In the data rows, zero lies at 4.5, halfway between 4 and 5.
Some points, one per row:
[5 5 5 4 6 5 4 7 5 6 4 5 5 5 5 4 5 4 4 5 5 7 3 6 5 5 5 3 4 3 9 6 6 5 4 5 8
 6 3 4 4 7 4 3 4 5 3 4 5 3 4 3 5 4]
[5 5 4 4 5 5 4 5 5 5 5 5 6 5 4 4 4 5 4 6 5 5 5 4 4 5 6 7 5 4 5 4 4 4 4 5 4
 5 5 4 3 3 4 3 7 5 6 4 4 6 4 6 4 4]
[5 6 4 5 4 4 5 5 4 5 4 5 5 4 5 4 6 7 6 5 5 7 4 6 4 4 4 5 5 4 4 3 4 4 4 3 5
 4 5 4 4 5 4 3 6 3 5 5 4 5 5 4 5 4]
[4 4 3 3 5 5 5 3 4 5 4 5 8 4 4 1 3 4 6 6 5 4 4 6 3 5 9 4 5 6 6 5 4 4 4 6 5
 4 5 3 4 5 5 7 9 7 7 4 3 9 8 7 4 4]
[5 4 5 6 7 5 5 9 4 6 4 4 6 5 2 9 0 0 0 0 0 0 9 1 9 9 0 6 5 4 3 5 3 4 5 3 3
 3 5 4 4 4 3 9 0 0 0 1 0 0 9 0 9 9]
[5 6 4 4 5 5 5 5 5 5 5 5 6 5 4 4 5 5 4 5 5 4 5 4 4 4 5 5 5 4 4 4 4 4 5 5 4
 4 5 4 3 4 4 3 7 5 6 5 4 6 5 5 4 4]
[5 6 4 5 5 5 4 6 5 5 4 5 5 5 6 4 3 7 4 5 5 8 4 5 4 5 4 7 4 2 7 2 6 4 4 3 4
 5 5 4 5 3 4 2 7 4 5 5 5 3 4 5 4 4]
[4 4 5 6 1 3 6 0 2 1 5 5 1 1 4 4 8 6 6 5 4 6 4 6 3 4 3 4 4 5 3 4 4 4 5 1 3
 2 5 4 4 4 6 5 4 3 8 5 3 9 7 8 4 4]
[3 5 7 2 0 4 7 0 2 1 6 1 0 4 5 3 7 5 9 6 4 9 6 9 3 5 5 6 5 5 1 5 6 4 3 5 6
 6 4 7 4 6 5 4 3 6 8 5 2 9 6 6 3 6]
[4 5 4 7 3 4 4 2 3 2 5 5 6 6 4 2 7 9 4 5 4 5 4 3 4 4 5 7 5 5 3 3 3 4 5 3 4
 4 5 4 4 3 5 5 5 0 8 5 5 9 7 9 5 4]
[5 6 4 5 4 4 4 5 5 5 5 5 4 5 4 5 6 7 4 4 5 5 4 4 4 4 1 5 5 4 4 3 4 5 5 3 4
 4 5 4 5 4 4 3 5 4 4 5 5 4 4 4 4 4]
[5 1 2 5 1 3 7 0 2 0 4 1 0 2 5 5 9 4 9 6 2 9 8 9 3 5 8 7 4 7 5 3 5 5 3 7 6
 6 5 6 7 6 4 9 8 3 9 6 0 9 9 9 5 9]
[5 5 5 4 6 5 4 5 5 6 4 5 5 5 5 9 3 4 3 2 5 7 9 4 6 6 4 4 4 3 4 4 3 5 5 1 2
 3 5 4 3 5 5 4 4 4 3 4 5 2 4 3 5 4]
[3 1 6 7 0 3 4 1 4 0 4 5 0 4 5 2 8 6 9 7 5 9 5 5 4 3 4 5 6 7 2 2 6 6 4 6 6
 8 7 5 7 4 5 9 0 1 9 7 4 9 6 9 5 4]
[5 4 7 6 7 5 4 9 6 7 3 5 5 6 5 7 0 1 4 4 6 0 4 3 6 3 6 3 4 1 9 8 7 6 3 9 5
 7 3 5 2 7 4 5 2 4 2 4 6 0 3 2 5 4]
[5 3 2 5 3 7 5 0 1 2 3 4 5 3 3 4 6 7 4 4 6 0 2 6 4 3 2 7 3 7 2 3 5 4 4 8 6
 6 3 4 5 2 4 5 6 5 5 4 5 9 6 5 2 3]
[5 5 4 3 5 4 5 4 5 5 4 4 4 4 4 2 6 4 5 5 5 3 4 5 4 3 1 3 5 6 5 6 6 6 3 9 6
 6 4 6 9 8 5 4 5 6 4 5 5 5 5 4 5 5]
[3 3 5 3 5 4 5 7 5 7 3 6 6 6 4 6 5 7 4 4 4 9 7 5 6 4 5 7 4 4 4 7 4 5 3 1 2
 3 4 4 6 5 5 2 5 3 4 5 3 3 3 3 2 4]
[5 4 6 5 7 5 4 9 6 6 4 5 6 5 5 3 6 5 4 5 4 9 5 8 4 4 4 5 4 2 8 7 6 5 2 8 6
 4 4 5 6 7 4 5 4 5 3 4 5 2 4 3 5 4]
[4 7 2 2 4 5 5 4 3 3 5 4 9 6 3 7 1 4 3 7 7 4 1 2 6 3 9 9 5 3 5 6 4 3 4 3 5
 4 4 5 0 2 5 2 7 7 5 3 4 5 6 5 3 5]
[4 2 9 4 8 5 4 9 8 8 3 4 1 5 5 9 0 5 3 5 5 0 0 3 7 5 9 6 4 4 4 4 3 4 5 2 4
 3 5 4 2 4 4 5 5 5 2 4 5 0 2 2 6 4]
[5 5 4 4 6 5 4 7 5 6 4 5 5 5 2 4 9 0 2 5 0 0 4 0 6 4 9 9 5 4 1 5 4 4 6 4 4
 6 5 4 0 3 6 7 0 9 8 5 8 9 7 9 3 4]
[5 5 5 5 6 5 4 8 5 6 5 5 5 5 5 6 2 1 4 4 5 4 4 5 6 5 5 5 4 2 8 4 5 5 4 6 4
 5 3 3 4 6 4 5 2 3 1 4 5 0 3 2 6 5]
[5 5 5 4 6 5 4 7 6 6 4 5 5 5 4 9 0 5 3 2 6 4 9 3 5 7 7 2 4 5 3 4 2 4 5 1 3
 2 5 4 4 4 4 7 1 5 2 3 6 1 5 2 5 5]
[5 5 4 4 5 4 5 4 4 5 4 4 4 4 4 2 6 4 6 4 5 3 4 5 4 2 1 3 5 6 5 6 6 6 3 9 6
 4 4 6 9 7 5 4 5 6 4 5 4 5 5 4 4 5]
[5 5 5 4 6 5 4 7 5 6 4 5 5 5 5 6 3 6 6 4 5 7 6 6 4 4 4 4 5 4 4 4 3 4 5 1 3
 3 5 4 4 4 4 4 4 5 3 4 5 2 4 3 5 4]
[4 0 7 5 5 4 4 0 2 2 5 3 4 3 4 0 9 4 6 5 4 7 4 5 3 3 1 5 6 9 0 5 6 5 5 9 7
 7 5 7 9 6 6 9 0 7 9 7 4 9 9 9 5 9]
[4 4 5 4 0 5 4 3 4 0 7 4 3 9 5 3 8 5 8 5 4 9 6 8 3 4 5 6 5 6 2 3 8 4 6 5 4
 9 2 6 6 0 4 4 4 4 8 4 5 5 4 9 2 6]
[5 5 4 4 5 5 5 5 5 5 5 5 5 5 5 4 4 2 3 4 5 2 4 4 6 5 4 5 5 4 5 5 5 5 5 6 5
 5 4 4 4 5 4 4 4 5 3 4 5 2 4 3 5 4]
[5 6 2 3 2 4 6 1 4 3 6 5 8 3 5 3 7 5 7 5 4 9 6 7 3 4 5 5 5 3 5 5 5 4 4 5 4
 5 4 4 2 5 4 2 8 6 6 5 3 7 5 6 3 4]
[4 5 9 4 7 5 4 9 8 7 4 4 1 6 6 4 0 5 0 4 3 0 0 2 5 7 9 0 5 5 2 4 2 4 5 0 2
 2 5 4 4 4 5 5 0 4 0 4 5 0 0 0 6 6]
[4 6 4 4 5 4 5 5 5 5 4 5 4 4 4 8 4 4 4 4 6 2 3 4 5 4 6 3 4 3 4 4 4 5 4 4 4
 4 4 4 3 5 4 5 5 5 2 4 6 0 2 1 5 4]
[5 5 5 4 5 5 4 8 5 7 4 5 6 5 3 3 5 2 3 2 5 0 4 2 6 5 0 2 5 4 4 5 5 5 5 5 4
 5 5 4 6 5 5 3 5 6 5 6 5 6 4 5 4 4]
[4 5 3 5 4 4 5 3 4 5 5 5 6 4 4 3 3 6 3 5 5 0 3 3 4 6 6 3 4 5 4 4 4 4 5 4 4
 4 5 4 4 4 4 3 5 5 3 4 5 3 4 3 5 4]
[5 5 4 5 5 4 4 6 6 5 4 5 6 5 5 9 2 6 1 3 5 2 9 2 6 8 9 6 4 4 3 4 2 4 5 1 3
 2 5 4 4 4 4 6 4 5 2 4 5 1 4 2 5 5]
[4 5 4 4 5 4 4 5 4 5 5 5 4 5 4 3 6 6 1 3 4 0 2 2 5 5 0 4 5 5 3 4 4 4 5 2 3
 3 5 4 4 4 4 4 5 5 4 4 5 3 4 3 5 4]
[4 5 5 4 3 3 4 2 5 2 5 4 4 3 3 2 9 4 3 3 3 2 6 2 4 4 3 1 4 5 3 4 1 3 5 0 3
 1 6 4 3 3 5 4 4 5 5 5 5 6 4 6 4 4]
[5 7 2 4 3 4 5 3 4 2 6 4 4 5 5 6 4 4 4 4 5 4 4 4 5 3 2 5 4 3 5 4 4 4 5 4 4
 5 4 5 5 4 4 4 3 4 2 4 5 1 3 2 5 4]
[4 5 4 3 3 5 4 2 6 3 5 4 7 5 4 3 7 4 7 6 4 8 6 7 3 4 5 6 5 5 3 4 4 4 5 5 3
 4 5 4 3 4 7 5 7 9 9 3 2 9 2 9 2 5]
[4 5 5 4 5 5 4 6 5 6 5 5 5 5 5 3 6 4 6 5 5 6 4 6 4 4 6 5 4 4 6 5 5 5 3 7 4
 5 4 4 3 5 4 3 7 6 6 5 3 7 6 5 3 4]
[5 5 4 3 4 4 5 4 4 5 5 4 4 4 4 2 6 4 6 5 5 3 4 5 4 3 2 4 5 5 4 5 6 5 4 9 6
 6 4 6 8 6 5 4 5 5 5 5 4 6 5 4 4 5]
[5 6 2 5 3 3 6 1 1 3 5 5 4 2 5 4 6 4 6 5 5 7 3 6 4 4 4 4 4 5 4 3 4 4 5 2 4
 3 5 4 4 5 4 3 5 4 4 5 4 4 5 4 5 4]
[5 1 8 4 0 2 2 3 0 1 5 4 0 2 3 1 8 3 6 2 4 9 3 4 5 5 1 6 7 9 0 4 7 8 7 5 8
 8 0 6 9 6 4 5 4 7 6 6 5 4 5 5 4 5]
[4 5 3 5 4 4 5 3 4 4 5 5 5 4 4 4 4 7 3 4 5 0 3 3 4 5 4 3 5 5 4 4 3 4 5 3 4
 3 5 4 4 4 5 3 5 5 3 4 5 3 4 3 5 4]
[5 5 5 5 5 5 4 7 5 6 4 4 5 5 5 4 6 4 6 5 5 7 5 5 4 3 3 5 5 3 5 5 5 5 4 5 4
 5 4 5 6 5 4 3 6 6 5 5 4 5 4 5 4 4]
[3 7 5 0 3 3 5 0 5 4 6 4 4 2 1 9 7 0 1 0 5 0 5 3 9 1 0 0 5 3 3 8 4 6 5 6 3
 4 4 5 7 7 2 7 4 0 0 1 6 0 4 0 8 3]
[5 4 6 4 7 5 4 5 6 7 4 4 6 5 5 6 1 6 4 4 5 5 4 5 5 5 1 4 4 3 7 3 5 5 4 4 5
 4 5 3 5 5 4 4 4 5 2 4 5 2 3 3 5 4]
[5 5 5 4 6 5 4 5 5 6 4 5 5 5 4 1 5 3 3 4 5 1 3 2 5 4 0 4 5 5 4 5 4 5 5 5 4
 5 5 4 6 4 5 4 6 6 5 5 5 6 5 6 4 5]
[4 0 9 9 9 8 1 9 2 7 3 2 1 9 6 9 0 0 2 5 5 0 9 4 5 8 9 0 4 4 4 5 3 4 5 1 3
 4 5 4 3 5 4 7 2 2 2 3 6 0 5 2 5 5]
[4 4 6 5 3 3 4 0 2 3 5 4 2 4 5 1 8 6 4 4 4 1 3 4 4 3 1 5 5 6 2 3 5 5 5 8 6
 5 5 5 6 4 5 6 3 4 8 6 5 9 8 8 4 4]
[5 4 3 4 5 4 5 5 4 5 5 5 5 4 5 3 5 5 7 5 4 9 4 8 3 4 4 5 3 8 9 8 7 6 3 9 9
 7 3 5 7 9 4 3 4 4 3 4 5 2 3 3 5 4]
[5 5 4 4 5 4 4 7 5 5 4 5 6 5 4 3 4 3 5 6 5 4 5 4 4 5 9 6 5 5 6 5 5 3 4 6 4
 5 4 3 4 3 5 3 9 7 8 3 3 9 4 8 3 3]
[5 9 2 4 3 4 5 4 4 3 6 3 4 4 5 7 4 5 4 4 5 6 4 3 5 2 3 6 4 3 4 4 4 4 5 2 4
 4 5 5 4 4 4 5 4 5 3 4 5 2 3 2 5 4]
[5 6 3 4 5 4 5 5 5 5 5 4 5 4 5 4 6 5 7 5 5 9 6 7 4 4 4 5 5 2 7 4 5 5 3 6 4
 5 4 5 5 5 4 2 6 5 5 4 4 4 4 4 5 4]
[5 6 4 5 4 4 5 5 4 5 5 5 4 4 4 5 5 7 4 4 5 3 4 4 4 4 2 4 4 4 4 4 4 4 5 3 4
 4 5 4 5 5 4 3 5 4 4 4 5 4 4 4 5 4]
[4 4 2 3 3 5 5 3 3 2 5 3 2 4 5 1 9 4 7 6 3 6 4 7 5 4 3 5 4 6 7 6 6 5 3 9 8
 9 4 8 9 5 5 4 4 3 4 5 4 3 3 4 5 4]
[4 5 3 4 4 5 4 5 4 5 5 5 6 4 3 4 2 6 4 5 5 0 3 3 4 6 7 4 4 5 4 4 4 4 5 4 4
 4 5 4 3 5 4 4 5 5 4 4 5 4 4 4 5 4]
[3 1 5 8 0 4 3 0 3 0 5 6 3 8 3 0 5 9 0 5 3 0 3 0 4 5 1 9 4 5 3 5 2 4 5 0 4
 2 5 4 4 4 6 7 5 2 8 5 6 9 5 9 4 4]
[4 1 4 3 3 4 3 2 7 2 5 7 6 7 3 0 5 2 0 7 5 0 9 0 5 9 9 9 5 8 4 5 4 4 6 4 2
 5 5 2 3 2 5 6 5 5 5 4 6 5 3 5 4 3]
22 more points follow, each with its number after it:
[5 6 4 5 4 4 5 6 5 4 5 5 5 5 5 5 6 6 4 4 5 6 4 4 4 4 2 6 4 3 4 3 4 5 5 5 4
 4 5 4 5 4 4 2 5 4 5 5 5 4 4 4 4 4] 0
[5 6 4 5 5 4 5 5 5 5 5 5 4 5 5 5 6 7 4 4 5 5 4 5 4 4 1 5 5 4 4 3 4 4 5 3 4
 4 5 4 5 4 4 3 5 4 5 4 4 4 4 4 4 4] 1
[5 5 4 4 4 4 4 3 3 4 5 5 5 4 5 2 6 5 5 5 5 6 4 5 4 5 5 4 5 5 5 4 5 5 5 5 6
 5 5 3 4 5 4 4 6 4 6 5 4 7 5 5 4 4] 2
[5 4 4 3 4 5 5 3 4 4 5 4 3 4 5 1 7 5 7 5 5 8 5 6 4 3 3 5 4 9 6 6 7 5 3 9 4
 8 4 8 4 5 4 7 7 6 6 5 3 9 8 5 4 7] 3
[5 1 4 2 3 4 5 1 4 4 5 3 2 5 5 5 8 6 9 6 4 9 7 9 3 5 6 5 4 9 5 9 9 6 3 9 9
 9 3 8 9 2 4 9 7 9 9 6 3 9 9 9 2 9] 4
[4 4 6 3 3 4 4 2 4 2 5 5 5 5 3 1 9 4 4 4 3 2 6 2 5 4 5 6 6 5 2 5 4 5 5 5 3
 5 5 4 4 4 6 5 2 6 8 6 6 9 4 9 4 4] 5
[4 5 2 3 3 4 4 3 6 4 6 5 3 4 4 3 3 3 4 5 3 5 7 3 5 4 1 4 5 4 7 6 6 5 6 6 2
 4 4 5 6 5 4 4 1 3 0 3 5 0 4 0 6 4] 6
[4 5 6 3 8 6 4 9 6 7 3 4 6 4 7 9 4 8 1 2 6 4 3 3 6 6 4 6 5 6 2 4 2 4 5 0 3
 2 6 5 3 4 4 4 4 5 3 4 5 2 4 3 5 4] 7
[5 7 3 4 4 4 5 4 4 4 5 4 4 4 5 9 3 4 3 4 5 4 4 3 5 2 2 5 5 3 4 4 3 4 5 2 4
 4 5 5 4 4 4 6 3 4 1 4 6 1 3 1 6 4] 8
[5 5 3 4 4 5 4 3 4 5 5 5 6 4 4 3 3 6 3 5 5 0 3 3 4 6 7 3 5 5 4 4 4 4 5 4 4
 3 5 3 3 4 4 4 6 5 4 4 5 4 4 4 5 4] 9
[5 5 3 5 5 4 4 1 3 3 5 5 4 3 5 3 6 6 5 4 4 4 4 5 4 4 3 4 5 5 4 4 4 5 5 5 5
 5 4 4 4 4 4 3 5 5 3 5 5 3 4 5 4 4] 10
[5 5 5 4 5 5 4 7 5 6 4 5 6 5 3 1 9 0 2 3 1 6 5 0 5 0 4 3 5 6 1 8 5 5 6 3 3
 6 4 6 4 5 4 3 4 5 3 4 5 2 4 3 5 4] 11
[5 5 4 5 6 5 4 6 5 6 4 5 5 5 5 8 2 4 4 4 6 1 4 5 5 4 4 1 5 2 6 4 4 4 4 5 4
 4 5 4 4 6 4 5 3 4 2 4 5 0 3 2 5 4] 12
[5 5 4 4 5 5 4 7 4 5 4 5 5 5 5 3 6 4 6 5 4 7 6 6 4 4 4 5 4 4 5 5 5 5 4 5 4
 5 4 4 4 4 4 3 7 7 5 5 4 7 4 6 3 4] 13
[5 4 6 5 7 5 4 9 6 7 4 5 7 6 5 7 2 3 4 4 5 5 4 5 5 4 1 5 4 0 9 6 7 6 3 7 4
 5 3 3 8 7 4 4 4 5 3 4 5 2 4 3 5 4] 14
[2 1 9 0 0 0 8 0 0 0 7 0 0 0 6 4 4 8 9 7 2 9 9 9 2 5 9 9 6 7 0 8 7 7 2 8 9
 6 4 8 9 9 7 6 0 5 8 8 2 9 9 7 5 8] 15
[5 5 5 4 6 5 4 7 5 6 4 5 5 5 4 7 3 3 4 3 5 3 6 4 4 3 4 2 5 3 5 5 4 5 4 4 3
 4 5 4 5 5 4 3 5 5 3 5 5 3 5 3 5 4] 16
[5 6 4 4 5 5 4 5 5 6 4 4 5 5 5 9 2 6 4 3 6 7 8 5 4 6 4 3 4 5 2 4 2 3 5 0 4
 4 5 4 4 4 5 6 2 5 2 3 6 1 5 2 5 5] 17
[5 5 4 4 4 4 5 4 5 5 5 5 4 3 4 3 7 4 6 4 5 4 5 7 4 4 0 2 5 5 4 5 5 6 3 8 4
 4 5 4 9 8 5 4 5 6 5 6 4 6 4 4 5 4] 18
[5 5 5 5 5 3 4 3 4 3 5 4 1 4 5 3 7 5 7 5 4 9 6 7 3 5 4 6 4 5 3 3 6 6 5 5 5
 6 4 5 9 5 4 3 4 3 8 7 4 4 6 8 4 5] 19
[5 6 4 4 4 4 5 5 5 5 5 5 5 5 4 5 5 6 4 5 5 5 5 5 4 4 3 5 4 4 4 3 4 4 5 4 4
 4 5 5 4 4 4 3 6 4 5 5 5 5 4 5 4 4] 20
[5 4 6 4 6 5 4 8 5 6 4 5 6 6 5 8 1 5 5 4 5 4 9 5 4 5 4 2 5 6 1 4 1 3 6 0 4
 2 5 5 4 3 5 7 0 5 1 3 6 0 6 1 5 5] 21
Which three of these numbered points are nearest to each point below, looking only along the 6 directions in which the first points spread most? Their numbers follow each, nearest first.
[5 2 3 4 3 4 6 0 3 4 4 4 5 3 5 3 8 5 9 6 3 9 7 8 3 4 5 6 4 8 5 4 5 5 3 8 6
 6 5 5 5 6 5 9 9 5 9 6 0 9 9 9 5 4] > 4 3 15
[5 4 4 4 4 5 5 3 3 4 5 4 4 5 5 1 7 5 6 5 5 7 4 6 4 3 3 6 4 9 5 5 7 5 3 5 8
 8 4 6 9 4 4 6 6 5 7 5 4 9 7 7 3 6] > 3 19 2
[4 5 3 4 4 5 4 2 4 4 5 6 7 4 3 1 1 4 3 6 5 0 2 3 4 7 9 1 5 5 4 4 3 4 5 3 4
 3 5 4 3 5 5 4 5 5 4 4 5 4 4 4 5 4] > 9 20 11
[4 6 3 5 4 4 5 3 6 3 5 5 6 4 4 5 5 6 4 4 5 4 7 2 4 5 5 4 5 4 4 4 4 5 5 3 3
 5 5 4 3 5 5 2 6 4 6 6 4 4 2 6 5 4] > 20 0 1
[5 4 5 4 7 5 4 8 5 7 4 5 5 5 5 9 2 4 0 3 5 4 8 0 5 6 5 6 4 5 3 4 2 4 5 1 3
 4 6 4 4 4 4 1 6 5 6 5 5 4 3 5 4 3] > 7 9 16
[4 3 8 5 8 6 3 9 7 7 3 4 5 6 6 6 0 4 2 4 8 1 2 5 5 6 5 4 4 4 4 4 3 4 4 3 4
 3 5 4 4 4 4 4 4 5 3 4 5 2 3 3 5 4] > 7 12 16
[5 7 2 4 4 5 6 3 3 5 5 5 7 3 5 4 6 5 7 5 5 8 4 7 3 4 5 4 4 4 4 4 3 4 4 3 4
 3 5 4 3 5 4 7 1 5 1 4 7 0 0 2 5 4] > 0 1 20
[3 0 6 3 2 4 4 0 1 2 4 6 4 0 1 0 9 3 2 4 2 0 0 0 2 6 2 0 5 8 3 5 4 4 5 6 5
 4 5 4 4 6 6 9 4 6 5 5 5 9 7 6 5 4] > 5 11 10
[4 5 2 4 4 5 5 1 4 4 5 6 8 3 3 1 0 4 3 6 5 0 1 2 4 8 9 0 5 5 4 4 3 4 5 2 3
 3 5 4 3 4 4 4 5 5 4 4 5 4 4 3 5 4] > 9 20 11
[4 5 7 6 8 6 4 9 6 7 3 4 5 6 5 8 1 1 3 4 5 4 3 4 6 5 5 4 4 0 9 8 4 6 4 6 5
 6 3 3 3 6 4 3 5 5 4 4 5 3 4 3 5 4] > 14 12 16
[5 5 2 4 3 5 6 1 3 3 5 3 4 5 5 3 7 5 8 6 4 9 6 8 4 4 4 5 4 5 8 3 7 4 2 9 7
 7 4 6 7 4 4 4 8 4 6 5 3 8 6 6 4 5] > 3 19 2
[4 5 5 4 6 5 4 6 5 6 5 5 5 5 4 4 0 1 0 3 0 0 0 0 9 9 4 3 5 5 5 5 4 4 6 5 5
 5 4 3 4 4 4 5 0 2 0 3 2 0 0 0 9 8] > 12 16 21
Now 22 new points, numbered from 0 again:
[4 4 9 5 7 5 5 9 5 8 3 4 6 6 6 5 0 3 3 4 1 0 6 2 7 5 4 1 4 3 9 5 5 5 7 7 3
 6 3 3 4 7 5 6 0 3 0 3 2 4 5 0 8 6] 0
[5 6 3 4 5 4 5 4 4 4 5 5 5 4 4 5 4 4 3 4 6 2 1 4 4 4 5 4 5 4 4 5 4 5 4 5 6
 4 4 4 4 5 4 4 4 5 2 4 5 1 5 2 5 4] 1
[4 5 3 5 3 4 6 1 3 4 5 5 0 2 5 3 7 5 7 5 4 9 5 7 3 4 3 5 5 4 4 4 4 4 4 3 4
 3 5 4 6 5 5 3 6 4 5 5 4 6 5 5 4 4] 2
[5 5 4 5 5 5 4 6 5 5 5 5 6 5 5 3 6 5 6 5 4 9 4 5 4 4 5 6 3 4 8 5 8 4 6 4 8
 9 3 5 1 2 3 3 8 6 6 5 6 4 7 7 3 5] 3
[4 4 5 5 2 4 5 0 4 2 5 5 2 4 4 2 7 6 5 5 5 5 5 5 4 4 2 5 5 5 3 4 4 5 5 4 4
 4 5 4 5 4 6 5 4 4 8 6 4 9 6 8 4 4] 4
[5 6 2 5 3 5 6 1 4 3 5 4 4 6 5 3 7 6 7 6 4 8 5 7 3 4 4 6 4 4 7 2 7 4 5 9 6
 7 3 5 5 2 4 3 7 4 6 4 3 8 6 6 5 5] 5
[5 5 5 4 6 5 4 6 5 6 5 5 6 5 5 3 5 5 8 5 5 9 6 7 3 4 5 6 3 3 8 9 7 5 1 9 8
 8 3 7 0 4 3 2 9 9 7 6 1 9 8 8 3 7] 6
[5 5 5 4 6 5 4 7 6 6 4 5 5 5 5 4 2 9 4 5 4 5 3 3 4 5 2 6 4 4 6 2 5 5 5 4 5
 5 5 3 5 4 4 3 7 2 5 5 5 5 5 5 5 3] 7
[4 2 3 9 0 4 6 0 2 0 4 4 1 2 5 3 8 4 9 6 3 9 6 9 3 4 5 6 5 5 3 3 4 4 5 4 4
 4 6 4 5 5 6 7 6 0 9 6 3 9 7 9 5 5] 8
[5 5 4 4 5 5 5 6 5 5 4 4 5 4 5 2 9 5 9 6 3 9 7 9 3 4 5 5 4 4 8 4 5 5 3 7 5
 5 4 6 6 8 5 4 3 5 3 4 6 1 3 2 5 4] 9
[3 6 4 9 0 3 6 0 2 0 6 3 1 5 5 3 7 6 6 5 5 8 5 4 3 3 3 6 5 5 3 3 3 4 5 2 4
 4 5 4 4 4 4 3 5 3 6 5 4 5 5 6 4 5] 10
[4 4 6 4 7 5 4 9 6 6 4 4 6 5 6 6 4 7 4 3 6 4 3 5 5 5 2 4 4 4 3 4 4 4 5 2 4
 3 5 4 4 4 4 3 5 5 5 4 5 3 4 3 5 4] 11
[5 7 2 6 0 3 8 0 0 0 5 0 0 1 5 3 7 6 7 6 5 8 5 7 3 3 3 5 5 4 4 3 5 4 4 5 5
 4 5 6 8 5 4 5 5 4 5 5 4 5 5 4 5 5] 12
[4 4 5 4 4 4 4 3 4 4 5 5 4 4 3 0 8 6 4 4 5 2 4 4 4 4 0 4 5 5 3 4 3 4 5 3 4
 3 5 4 5 4 6 6 4 4 7 6 4 4 6 8 4 4] 13
[5 5 2 6 3 4 6 2 2 3 5 4 5 4 5 4 5 7 6 5 5 6 4 6 4 4 4 5 5 4 5 3 4 4 4 4 5
 4 5 5 4 4 4 3 6 4 5 4 5 5 5 4 4 5] 14
[5 5 1 5 4 4 5 2 2 4 4 5 6 4 5 3 4 6 4 5 5 5 2 6 3 3 6 5 4 5 6 3 5 5 4 6 4
 4 5 5 3 5 4 4 6 5 4 5 4 4 5 4 5 4] 15
[5 5 5 5 6 5 4 8 6 7 5 5 5 5 3 1 6 0 3 5 4 0 2 2 5 4 8 3 5 5 3 5 4 4 5 4 4
 4 5 4 3 4 5 5 6 8 6 4 5 9 6 7 3 4] 16
[4 6 2 4 3 4 5 2 4 4 5 5 2 2 4 4 5 5 5 4 5 5 5 6 4 4 1 3 5 5 3 4 3 4 5 2 3
 3 5 4 4 4 4 3 5 5 4 5 5 3 4 4 5 4] 17
[5 7 0 6 3 5 5 2 3 4 5 5 5 3 5 2 9 4 9 5 3 9 7 9 2 4 5 7 5 4 5 3 4 4 4 3 4
 4 5 4 4 5 4 3 5 4 4 4 5 3 5 4 4 4] 18
[5 5 4 4 6 5 4 7 5 6 4 5 5 5 6 2 5 2 5 5 4 8 4 4 4 2 4 7 2 7 9 9 8 5 5 6 6
 9 3 9 5 1 3 5 7 7 5 4 5 4 5 6 4 6] 19
[4 5 2 3 3 5 4 3 6 4 5 4 7 4 5 1 8 5 9 6 3 9 6 9 3 4 4 6 5 3 4 4 3 4 4 2 3
 3 5 4 3 4 4 2 6 5 4 4 4 4 5 4 4 5] 20
[5 9 3 6 1 3 5 3 2 0 6 3 1 4 5 6 6 7 4 4 4 7 3 3 5 3 4 5 4 3 3 4 3 4 5 2 4
 4 5 5 5 4 4 5 4 6 1 3 5 1 2 1 6 4] 21
The same question for these:
[5 6 2 5 3 5 6 1 3 3 5 4 4 6 5 3 7 5 7 6 4 9 4 4 3 4 4 6 4 4 7 2 7 4 3 9 6
 7 3 5 5 2 4 3 7 3 6 4 3 8 6 6 3 5] > 5 18 3
[5 5 5 4 6 5 4 7 6 6 4 5 6 5 4 4 9 6 9 6 3 9 7 9 2 5 5 6 1 4 9 9 9 5 0 9 9
 6 1 9 5 5 3 1 8 6 5 4 3 5 6 4 3 6] > 6 9 19
[5 0 2 8 1 5 5 0 4 4 5 3 8 7 5 0 5 7 6 5 4 6 2 6 3 3 6 7 4 8 4 2 5 4 5 6 7
 5 5 5 2 3 4 8 6 2 6 4 5 8 9 6 5 5] > 4 5 13
[5 2 8 5 8 5 3 9 6 7 3 4 5 6 6 9 0 3 3 5 6 1 3 5 6 5 7 2 4 1 7 5 5 5 4 6 5
 4 4 3 2 6 4 6 1 4 1 4 6 0 3 2 6 5] > 0 11 1
[5 6 4 5 5 5 4 6 5 5 5 5 6 5 5 7 6 6 5 6 5 9 6 5 5 4 6 8 4 2 4 3 4 4 5 2 3
 4 4 4 3 2 4 0 5 4 6 4 4 4 3 5 4 4] > 20 14 15
[4 0 9 5 9 7 2 9 7 7 2 6 8 9 8 9 0 0 0 0 9 0 1 4 9 1 0 0 4 4 4 4 3 4 5 1 3
 2 5 4 4 4 8 9 0 0 0 0 9 0 5 0 9 1] > 0 11 1
[0 0 9 7 9 8 1 9 9 9 1 2 0 7 9 8 5 2 1 3 7 0 0 5 7 6 9 4 3 3 8 5 4 5 4 4 6
 3 5 4 2 4 4 6 0 4 1 3 6 0 0 2 6 5] > 0 11 1
[5 2 4 9 2 3 6 0 4 0 6 4 0 5 3 3 6 7 4 5 6 6 7 5 4 4 1 6 6 4 3 5 6 5 3 5 3
 4 4 3 6 5 5 5 5 2 8 7 5 9 5 5 3 3] > 4 10 2
[5 5 4 4 4 5 5 2 4 4 5 4 4 5 5 2 7 5 5 6 5 4 4 5 4 3 3 6 5 6 4 4 7 4 4 9 6
 7 4 6 7 3 4 4 5 5 6 4 4 8 6 6 4 5] > 5 15 4
[3 6 3 8 1 4 6 0 3 1 5 5 2 2 4 3 5 6 6 5 5 7 5 6 3 4 4 5 5 5 3 4 3 4 5 1 3
 3 5 4 4 4 5 3 6 2 7 5 4 9 5 7 4 4] > 10 4 2
[4 3 8 8 9 6 4 9 6 8 2 4 6 4 6 5 5 1 5 4 5 5 5 5 5 5 4 6 4 3 7 8 6 5 5 6 4
 5 3 3 4 4 3 2 8 9 7 6 4 7 4 5 3 4] > 19 3 7
[5 4 6 4 7 5 4 7 6 7 4 5 4 4 6 6 3 6 4 6 4 8 1 4 5 4 9 7 4 2 7 4 5 4 5 2 6
 5 4 4 1 3 4 2 6 4 5 4 5 3 5 4 4 4] > 7 11 3
